A single turn carries every row of the set below to another of its rows. Some are shown first; where does it send the rows asked next?
q553: [-15  10 -17 -29  52 -39  32 -40 -23 -26  -2  35]
q509: [ 11  27 -15 -38  37 -13  43 -28 -23 -32 -26  40]
q945: [ 25  36   7  26  55 -33  31 -25 -45 -19  -5 -11]
q859: [-24 -14  -4 -59   2 -26   5 -37  36 -17 -24  35]
q80: [-15 -61  20  -4  -7  55   3  14   3 -22  37 -29]
q135: [-18 -66 -12 -21 -10  47  -1  24  27 -17  24 -24]
q491: [-13 -40  15  -5 -12  33 -30  50  -5 -31  12 -63]
q895: [ 49  53   7  18  31 -19  32  -6 -42  -7 -26 -15]
q976: [-46 -18  -4 -37  16 -50  -9 -43  30  -5  -4  20]
q202: [-49  24  -7  -4  13  39 -16  59 -47 -16   1 -38]
q830: [ 44  56  15  19  32 -14  25  -8 -37 -22 -34 -16]
q712: [-20 -29 -50 -19  11  58  31  30   9  -3  14   3]
q814: [-29 -25  31 -10   1  35 -26  43 -35 -39  21 -51]
q413: [-27  -8  27  12  -1 -53 -36 -32  43  13  -8 -32]
q828: [ 16  26  35  52  22 -44 -13 -19  -5   3 -10 -52]
q708: [-19 -22  -7 -65  -2 -34   5 -33  30 -11 -12  31]
q786: [ 28  32  47  32  -6 -27 -21  -6  11  -2 -36 -52]
q407: [-12 -12  30 -21 -28 -45 -40 -17  47   7 -22 -26]
q457: [-24 -33 -25   4   4  67  29  13  16  13  27  -4]
q489: [ 17  18 -22 -41  35 -20  46 -26 -26 -22 -15  38]
q408: [-13  10  -8   5  11  36 -16  69 -37 -24  -4 -59]
q417: [-20  18 -50  -3  25  51  20  55 -30  -7  -4 -19]
q661: [-15  -9  35 -15 -26 -35 -34 -24  56   2 -28 -21]
q222: [-46  18 -42   4  16  57  19  39 -17  17   4  -9]
q906: [ 29  34  36  29  -8 -35 -24   0   3   9 -30 -57]

q906 goes to q895
q661 goes to q786
q457 goes to q80
And these:
q491 goes to q408
q976 goes to q413

A single turn carries every row of the set below to another of its rows. Some are shown first; where does it send the rows asked next?
q595: [ -7 -56 -35  10  53  58 -32 -19 -40  31   5 -26   9 -20  19  20  19  -8
   3  12 -11 -20   3 -28   9 -21 -18  15 103  -9  10  20 -30 -31  18  62
 -37  11 -54 -11  57   2 -30   1  24 -12   0  -3]
q676: [  4  48  26  84   0 -19   9 -31 -46  -2  10 -30  70 -21 -24  27  24 116
 -35  43  -9   2  26 -13   4   4 -28  23 -38   2 -43  19  32 -18 -21  11
  11  24   3   7  -5 -10 -34 -46  11 -20   2   6]
q801: [-34 -34 -40  26 -16 -30 -33 -20 -14  32  44 -11 -20 -28 -19 -40 -24  86
 -35 -43  74  20   6 -14  11 -12  12  -3  -5 -17 -17   1  75  -5 -54 -36
 -40   6  46  24 -12  -8  -6  24  31  -7   8 -21]
q960: [ -5  31  23  78  13 -43  11 -22 -48  -9  19 -35  72 -25  -1  27  19 105
 -10  45 -20 -17  42 -17   4  -8 -15   6 -29  -7 -30  23  36 -34 -24  10
  -2  13  23   4  -5  -4 -29 -64  -9 -23  -8   4]
q247: [-33 -44 -47  24  -3  -8 -44 -30  -2  44  31 -15   3 -28 -27 -39 -11  84
 -45 -53  57  21  12 -19   5  -4  -8  17 -12 -15 -36   0  71   4 -41 -35
 -45  26  48  11  -3   6  -2  31  29  -4  10 -23]
q9: [ -3  -9 -23 -50  16  68 -10 -18 120  -7  12  41  -8  -7 -30   3  21  -3
 -16  22  23   5  31  -1   1 -22 -11  10 -30   8   5  17 -38  16  51  19
  22  12 -24   3 -41  15 -19 -61  20 -37  -3 -25]
q281: [ 33 -52 -24  -4  18  79 -19  37 -13  31  -4 -22  10   1 -31 -11  53  23
  35  31 -15  28 -28 -17  -6  -8  -2  27  44  14  35  54  17 -18  32  57
  25  29 -33 -19  62 -27 -57 -22  39  -1  -3 -31]
q193: [ 33 -14 -60 -59 -22   2  23  21 -21 -76  -4  40  -7  18  14  30  -4 -36
  23  18  31 -29 -39 -25  37   0   0  -4 -35 -15   4  54  19 -21  -1 -37
  42   0  11  25   9  33 -25  11   6 -11   1  66]
q998: [-10 -11 -19 -54   3  31   1  -3 111 -21  24  35 -21  -9   4   4  -2 -13
  11  29  27  -9  35  -7  25 -30   7 -24 -18  -8  30  28 -28  -7  35   5
  13  -6 -12  12 -51   4 -22 -93 -10 -41  -4 -20]
q857: [-23 -48 -42  19 -10 -21 -34  -4   2  36  37 -14  -3 -21 -32 -53  -2  92
 -13 -42  52  28   7 -17  -2  -7  13   6 -26 -12 -14  14  94  -1 -40 -38
 -33  19  66   9  -6  -4 -10  15  24  -1   5 -32]
q909: [ 18 -36 -22  -2 -13  24  -1  27 -35  17  14 -25 -17  -9  28  13  -9   7
  33  37  12   7 -24 -27  54 -22   4 -28  82 -14  53  57   6 -55   1  32
  -3  -5 -45  18  42 -41 -62 -46   4  -8   8  -6]
q793: [-28  -5 -19 -43  35  39 -12 -36  95 -22  30  43 -27 -19   4  13   1 -21
 -11  21  36 -27  47   1   0 -34   1  -6   7  -6  11  -4 -59   5  35  26
 -10 -14 -26  11 -52  19  -3 -55  18 -50 -11 -10]
q626: [ 35 -25 -63 -54  15  40   7  14 -11 -68 -12  48  11  22 -19  20  42 -30
  18   9  14 -28 -34 -12 -11   4  -5  34 -45   1 -16  41  20   7  18 -10
  50  20  17   0  25  48 -12  41  35  -9 -10  56]
q609: [  8 -27 -71 -45  29  12   2 -16 -32 -71   1  42   9   9  23  39   4 -50
   1   0  21 -59 -14 -23  11  -5 -10  13 -10 -21 -24  26  -9 -13   2 -16
   7   4   9  12  19  64   6  44  14 -19  -8  73]
q490: [ -5  45  29  86  22 -36   6 -36 -60 -16  23 -28  54 -26 -14  27  27 112
 -17  46  -1 -20  37  -7 -17  -8  -8  18 -15   1 -31   2  24 -22 -25  25
   0   5  12   7  -9  -2 -25 -36  26 -31 -12   7]

q801 goes to q857
q9 goes to q793
And these:
q490 goes to q960
q609 goes to q193
q281 goes to q595

